In the data rows, 128 means zero.
Some points, each followed by its number:
[123 122 141  98 180 127 110 135 138 133 139 173 135 121 103 147 106 126
 147 151 111 122 109 152 152 122 127 132  96 109 106 144 133 148 124 109
  94 153 105 143 160 122 129 130 178 104 110 119 177 143 142 137 104 115
  94 135 160 133 137 128 148  85 122 124] 0
[156  62 185 181  77 129 157  95 140 118 128 112 199 138 117 168 146 117
 143 193 157  83 100 117 161 199 163 159 118 107 129 102 155 146 139  95
 135 121  77 230 195 142 145 126  77 136  88  90 139 164 149 119 170 115
 139 131 139 103 161 102 150 140 122 108] 1
[132 121 130 116 158 138 115 142 119 147 128 144 114 121 118 145 119 124
 133 129 116 123 125 108 121 111 128 121 126  59 122 131 113 125 122 128
 124 125 129 136 147 121 129 123 163 114 123 121 136 134 128 141 137 128
 116 140 127 138 121 114 118 126 120 120] 2
[ 78 152  97  98  68 133 167  94 168 111 103  34 156 141 138 160 162 165
 166 138 178 227 165  95 126 227 118 153 163 181  95 183 167 115 130 174
 188  96 171 100  91 190 132  75  19 160 113 200  63 128 157 184 141 188
 143 189  92 107 116 173 201 140 111 174] 3
[128 151  92  86 112 140 140 109 176 131 123 145 139 114 130 116 146 121
 146 119 138 133 145 120 137 113 106 133 114 137 151 124 123 100 144 107
 122 142 130 110 117 127 109 120 125 125 120 106 150 117 110 108 117 129
 137 112 141 143 158 127 138 115 141 166] 4
[152 109 226 207  77 155 139 119 104 117 107  95 175 142 113 134 137  97
  94 145 132  72  98  98 135 161 146 150 151 106  98  93 133 157 123 156
 154  88 134 180 167 157 157 118 111 170  99 139 135 186 133 137 173 132
 151 157 153  96 114 116  75 196  88  71] 5
[180 141  91 118 112 116 142 104 205 105 138 208 130 101 121 154 111 166
 175 161 137  99 147 111 183 175  99 164  87 135 109 101 169 179 172  59
 128 193 108 169 131 110 119  85 136 132  88  64 152 119 123 147  61 105
 143 140 185 122 189 119 181 108 135 130] 6
[143 185  62  51 107 142 116 146 158 105 148 137  98 138 169 144 156 141
 144  82 134 173 147 116 127 155  77 153 105 148  91 147 128 161 129 163
 115 116 184 100  60 155 124 121 116 157 141 156 122 114 140 165 101 139
 141 171 192 122 116 137 117 160 127 154] 7
[155  65 206 130 130 158 155 107 176 165 133 194 199  95  89 131  97  85
 156 227 125  51 134  85 183 145 134  98 143  87 142 117 148  75 139  30
 150 176 100 199 247 111 142 137 183  68  83  62 114 193  95  86 132 115
 151  73 127 167 179  95 121  72 135 125] 8
[ 97 144  70 109 251  86  63 148  68 151 175 169  46 120 133 119  59 128
  89  56  74 143 117 169  63  36 135  74  73 115 125 132 101 169 105 125
  53 180 100 123  64  65 110 177 221  73 173 114 176  73 109 139  82  79
 145 139 122 145  78 135 123 107 136 104] 9
[ 77  94 163 148 209 110 131 121 115 155 141 114 141 109 118 115  70 135
 125 176 132 140 147 133 156 139 138 120 138 109 154 140 152  82  73  79
  98 157 136 128 142 130 146 130 138 103 112 130  61 103 115 106 114 141
 110  97 106 120 143 170 147  64  96  95] 10
[177 126 177 194  30 157 166 134  86 106  89  64 156 151 152 129 202 118
  86 109 117 113 106 100  98 125 150 135 171 136 119 118  96 137 137 207
 184  58 153 124 143 172 137 134  73 165 141 184 108 184 141 142 185 137
 156 139 114  98  79  98  78 230 111 102] 11
New points follow, each followed by the numbers of its five nearest points above by angle, seen from the average point of the numbered points, smallest number first.
[110 153 136 108 154 161 163 102 172 145  91 108 177 144 109 143 133  93
 164 150 114 115 129 118 141 177 109 160 121 149  78 159 134 118 122 176
 136 118 152 133 140 141 104 100 118 153 109 113 188 139 150 173 148 148
 136 163 174 129 146 120 143 128  92 155] 0 3 4 5 7
[210 169 150 138 113 152 114 156 115 112 100 174 143 134  48 132 165  70
 101 135 135  19  51  78  82  95 125 117  81 113 117  77 131 143 182 170
 120 128  66 158 189 114 118 190 139 100 136  57 222 145 133 103 219  85
 126 120 130 161 146  61 102 153 151 120] 1 2 5 8 11
[122 129 117 117 171 116 106 142 112 140 140 156  96 116 129 128 114 124
 116 104 118 133 128 148 103  91 129 113 112 115 133 132 116 136 119 118
 102 131 130 117 116 102 126 140 158 110 142 123 143  99 120 118 114 107
 104 131 121 136 120 124 125 121 135 120] 0 2 4 9 10
[142 148 149 132 105 140 133 134 129 110 126 131 134 125 144 114 102 138
 137 126 122 141 151 133 146 111 139 129 124 111 124 127 130 108 133 126
 138 105 160 131 111 145 110 116 132 147 122 157  99 130 102 135  97 139
 154 127 140 140 127 147  91 150 111 137] 3 4 7 9 11
[148 123 153 106 102 152 131 126 117 128 125 140 114  84 150 101 102 150
 120 132  88 125 174 152 174  94 151 110 164  86 137 127 131  86 125  86
 125 112 184 159 113 168 100 108 168 151 106 142  95 131  85 131  77 145
 193 104 137 147 136 157  66 144  98 142] 2 4 8 9 10
[ 90 127 104 107 142 111 137 117 145 131 153 142 125  98 150 121 121 151
 138 148 124 177 183 138 144 123 106 116 138 134 159 149 136  75 107  71
 113 157 164 104 113 130 121 110 140 108 126 126  71  98  93 109  92 134
 131 108 119 152 133 164 139  93 122 153] 3 4 7 9 10
[158 112 141 128 118 135 120 138 121 120 104 139 135 146 118 128 134 104
 112 131 122  89  98 109 117 107 112 124 110 117 122 110 125 145 148 136
 109 133 112 151 156 106 131 137 132 131 130  95 175 138 139 112 145 112
 122 133 128 127 129  87 116 135 139 114] 0 2 5 9 11
[128 121   1  46 149  72  86 183 162 114 185 244  18  88 129  85 173 165
 121 123 138 201 174 174  87  11  91  54 163 143 255 172  78  93 179  39
 129 187 123  84 149  66 105 119 176   0 166  96  28  96  46  67  94  97
 105  48  23 177 162  49 174  70 253 221] 0 2 4 9 10
[129 130 102 130 137 111 136 138 119 138 117 143 133 142 103 125 154  91
 115 133 138  90  96 106 101 113 109 122 117 168 135 124 110 142 151 154
 119 148  94 119 157  91 143 156 120  91 143  92 166 128 171 106 183 118
  93 120 103 134 135  96 157 106 165 132] 0 2 4 9 11
[171  72 191 118 141 151 142 124 184 165 136 185 192 108  82 146  87 116
 141 229 104  72 143 105 184 129 139 127 151  98 142 112 159  70 129  42
 156 172 122 205 234 120 139 122 170  71  79  83 134 189 118  96 114 124
 146  94 125 167 198 102 110  69 104 132] 0 1 6 8 10
[103 139 125 121 133 129 119 113  98 121 121  94 124 131 149  96 128 132
 110  90 100 167 151 129 100 102 149  98 164 136 153 147 107  95 106 155
 112 103 163  97  94 139 118 131 129 138 164 167 101  86  95 128 119 148
 148 128 121 126 112 170  94 154  98 102] 3 7 9 10 11
[ 86 137 116 138 151 119 130 129 116 138 121  83 120 148 132 140 136 126
 134 117 129 152 129 115 116 134 123 134 146 143 119 144 121 127 107 174
 129 113 141  84 104 126 142 135  96 134 132 157 116 100 135 146 138 140
 114 129 122 116 111 138 143 120 121 135] 3 7 9 10 11
[145 121 140 113  80 152 117 118 136 108  90  85 117  89 173 103  94 157
 139 104 124 182 188 173 168 133 173 118 174 100 129 129 113  85 104  90
 142  74 189 140 104 168 125  71 170 196 127 199  95 115  80 158  68 175
 181 126 184 143 151 202  52 179  77 148] 3 4 7 10 11
